In the rows, zero is written as 128.
The rows of X fall into a few groups, and each row is roughly a mix of its group's hidden directions; some rows fit no group.
X (127 x 10):
[[ 95  96 159 110 185 123  82 139 150 118]
 [140 158 113  88 106 139  94  80 158 169]
 [115 150 104  90 166 101 144  84 107 172]
 [ 54 146  97 141 163 121 150 109 108 137]
 [178 186 174 130 123 147 138 101 111 133]
 [117 194 105  86 158 103 144 146 112 108]
 [189 177 106 127 131 131 133 107 125 177]
 [181 110 108 112 108  74 109  85 134 121]
 [ 79  96 108 150 135 129 164 170  85 142]
 [195 115 133 142  66 110 117 111 137 124]
 [145 135 119  85  85  98 159 110 141 183]
 [169 185 131 137 117  97 167  96 106 111]
 [130  99 169 125 165 115 115 200 128 119]
 [117  63  95 160 103 102 147  92 137 124]
 [ 85 114  87 113 146 171 154 118  85 155]
 [ 83 102 136 113 126 119 174 143  63 131]
 [126 118 136 165 199 122 128 142 117 178]
 [ 49 124 141 103 147 134 113 150 141  94]
 [107  78 125 127 193 105 119 164 111 121]
 [ 66 166 126 108 158 161 146 161 114 141]
 [188 134 107 170 101  95 154 116 160 117]
 [161 170 150 194 121 161 115 128 151 122]
 [112  95  73 129 140  84  94 142 170 124]
 [149 102 126 204 150 112 120 168 127 114]
 [189 173 165 145 102 137 140 141  97 121]
 [ 93 104 158 166 129 173 166 140 168 142]
 [134  60 121  89 120 136 116  81 127 155]
 [ 92 112 103 142 105 101 144 197 125 101]
 [187 140 155 132 138 135  77  85 138 109]
 [129  92 105 121 148  83  93 160 179 147]
 [167 167 141  92 122 109 154  76 159 114]
 [148 106 143 176 146 102 151  89 183 121]
 [ 74 148  96 107 155  93 116  83 129 152]
 [152  84 101 132 111 106 120 126  55 139]
 [194 138 132 148 173 166 143 139 125 156]
 [175 110 150 121 139  64 106 162 109 143]
 [192 132 145 151 135 134 101  83  87 136]
 [137 201 122  85  98 137 113 151 105 133]
 [162 155  93  95 123 127 117  67 161 149]
 [ 56  76 105 107 140 130 110 138 125 137]
 [142  55 116 163  82 109 113 127 129 130]
 [171 105 116 167 151  97 175 104 159 113]
 [153 152 140 151 171 179  86 136 119  94]
 [ 89 106 104  64 142 101 160 109 105 127]
 [131 126 167 163 157 182 167 163 132 111]
 [184 146  92 126 142  87 132 160 136 171]
 [ 88 113  53 117 119 116 140  93 127 147]
 [182 159 138 170  86 149 115 130 146  95]
 [ 77  62 121 126 111 149 147 165 130 136]
 [ 84 113 105 160 162 187 124 154 107 126]
 [146  74 118 149 156 113 132  84  81 151]
 [117 112 115 167 145 101 165 142  60 142]
 [162 163 130 160 108 161 113 108 178  91]
 [108 118  38 126 139 113 139 131 111 141]
 [123 122 201 145 107 158 112 131 142  83]
 [ 97 136 102  71 175 110 108 154 158 128]
 [134 148  96 123  71  95 155 167  92 138]
 [113 141 164 113 165 126 149 153  73 173]
 [ 87 118 130 166 117 126 182 165 170 127]
 [127 138  83 149 141 104 168  92 140  71]
 [144 125 114 100  74 128 158 117 127  62]
 [201 169  97 155 131 135 107 137 140 136]
 [155 103 142 137  88 117  79 181 110 152]
 [105 152 141  90 178 113 144 160  78 146]
 [ 68  87 109  94 147  85 143 130 124 143]
 [ 93 117  92 106 148 110 170 102  74 144]
 [161 162 104  89  98  87  89 142 117 101]
 [157 157 104 133 107  91 192  92 129 130]
 [162 171 125 159 153  98 125 168 156 169]
 [145 147 168 162 101 165 114 186 109 117]
 [190 127 180 131  81 116 149 125 143 125]
 [168 133 163 103 156 109 122 141 147 194]
 [165 111 141 185 128  76 128 123 125 168]
 [166 138 122 119 173 107  94  77  88 127]
 [149 165 139 126 113 152 183 127  69 144]
 [128 110  66 136 174 109  96 169 136 120]
 [117 161 145 101 181 123 140 161  74 109]
 [156 198 110 149 140 147 110 116 104 168]
 [175 172 143 163  90 161 137 119 115  96]
 [178 108 120 165  68 100 136 141 105 125]
 [ 93 108 119  99  99 171 101  87 161 101]
 [119 155 171 130 126 129 100  68 145  81]
 [153  72 119 104  99 123  72 137 110 102]
 [196 158 138 145  90 104 131  92 146 133]
 [ 71 144 142  70 148 152 106 117 149 149]
 [162 179  97 121 150 142 161 108 121  78]
 [163 150 125  73 132 132  89  79 104 144]
 [112 200 119 112 117 130 125 182 106 114]
 [101  50 132 152 104 142 147 152 146 129]
 [137 175 144 112 172 129  81 115 159  90]
 [153 125  76 156  86  86 104  93 137 132]
 [ 82  62 102 123 158 128 114 114 143  99]
 [124 161  86  70 142  84 118 116  99 134]
 [100  87 107 110 178 107  88 148 159 145]
 [157 134 158 130 119 133 145 146 164  53]
 [166 152 148 107 164 126  92 186 155 128]
 [173 146 156 125 169 118 137 188  99 139]
 [104  62 106 120  72 118 107 113 130 140]
 [107 151  57 108 134 172 115 123 100 117]
 [ 78 174 136 125 124 140 147 119  74 164]
 [ 67 123 147 103 138 154 149  81  93 123]
 [197 110 127 158 105  91 167 121 129 125]
 [ 82 114 116  91 142 131 170 112  88 171]
 [ 84  63  87 110 133 102 133 111 128 111]
 [111 177 171 103  90 148 145 146 101  94]
 [136  84 143  91  92 149 120  98 173 162]
 [144 117 165 128  53  96 114 122 155 120]
 [177 109 143 112 125 109 186  91 150 152]
 [103  96  82 144 163 156  87 155 153 110]
 [124 159 120  93 164 116 191  89 124 112]
 [197 155 148 167  90 119 141 137 130 147]
 [161 162 116 171 101  79 174 124 135 135]
 [152 148 124 162 146 150 151  88 164  72]
 [ 52  79 105 114 130 116 125 119 133 109]
 [170 162 150 118 173 126 121 174 114  89]
 [194 113 118 130 115  89  96  88 112 116]
 [107  90  99  84 133 101  84 156 125  91]
 [198 159  97 148  95 139 112 110 146 116]
 [166 156 120 106 157 103 160 150  93 178]
 [109  84  97 125 113 133 124 126  82 190]
 [115  75 127 125 109 124  92 140 188  95]
 [163 124 171 140 109 150 157 191 107 141]
 [101 105 131  95 166  95 161 168  92 152]
 [170 116 161 109 126 159 108 134 196 118]
 [150 122 143 139 112 184  78 169 160 133]
 [106 136  89  93 161 185 147 139  95 113]
 [173  93 140 169 110  97 172 142 100 112]]
Here is one row of each group, with its name. Which group are the others in?
[113 164  92 156 175 126  81 116 141 161] | N
[135 144 157 139 192 142  93  96 159 101] | J
[127 113  85 173  81 118 138  88 145  95] | S
[ 94  97 156 121 161 123 137 186  96  97] | V

[ 81 127 100 131 160 121 154 131  62 149] | N
[143 131 141 134 152  94 147 196  92  96] | V
[161 152 147 132 119 169 172 154  78 152] | V
[144 148 158 133  79 160 106 162 174 101] | J
[162 122 150 207 109 133 157 131 112 135] | J
[118  49 122 149 136 138 108 111 171 119] | S
[150 196 177 113 107 140 127 126 150 102] | N
[112 127 212 106 162 122 110 122 133 113] | V
[173  64 117 131  84 102 112 110 121 126] | J
[153  88  86 155  96  87 150 107  96 140] | N
[114 106 107 120  91 144 112 148 153  54] | N
[177  75 117 135 104  88 121  85 135 129] | J
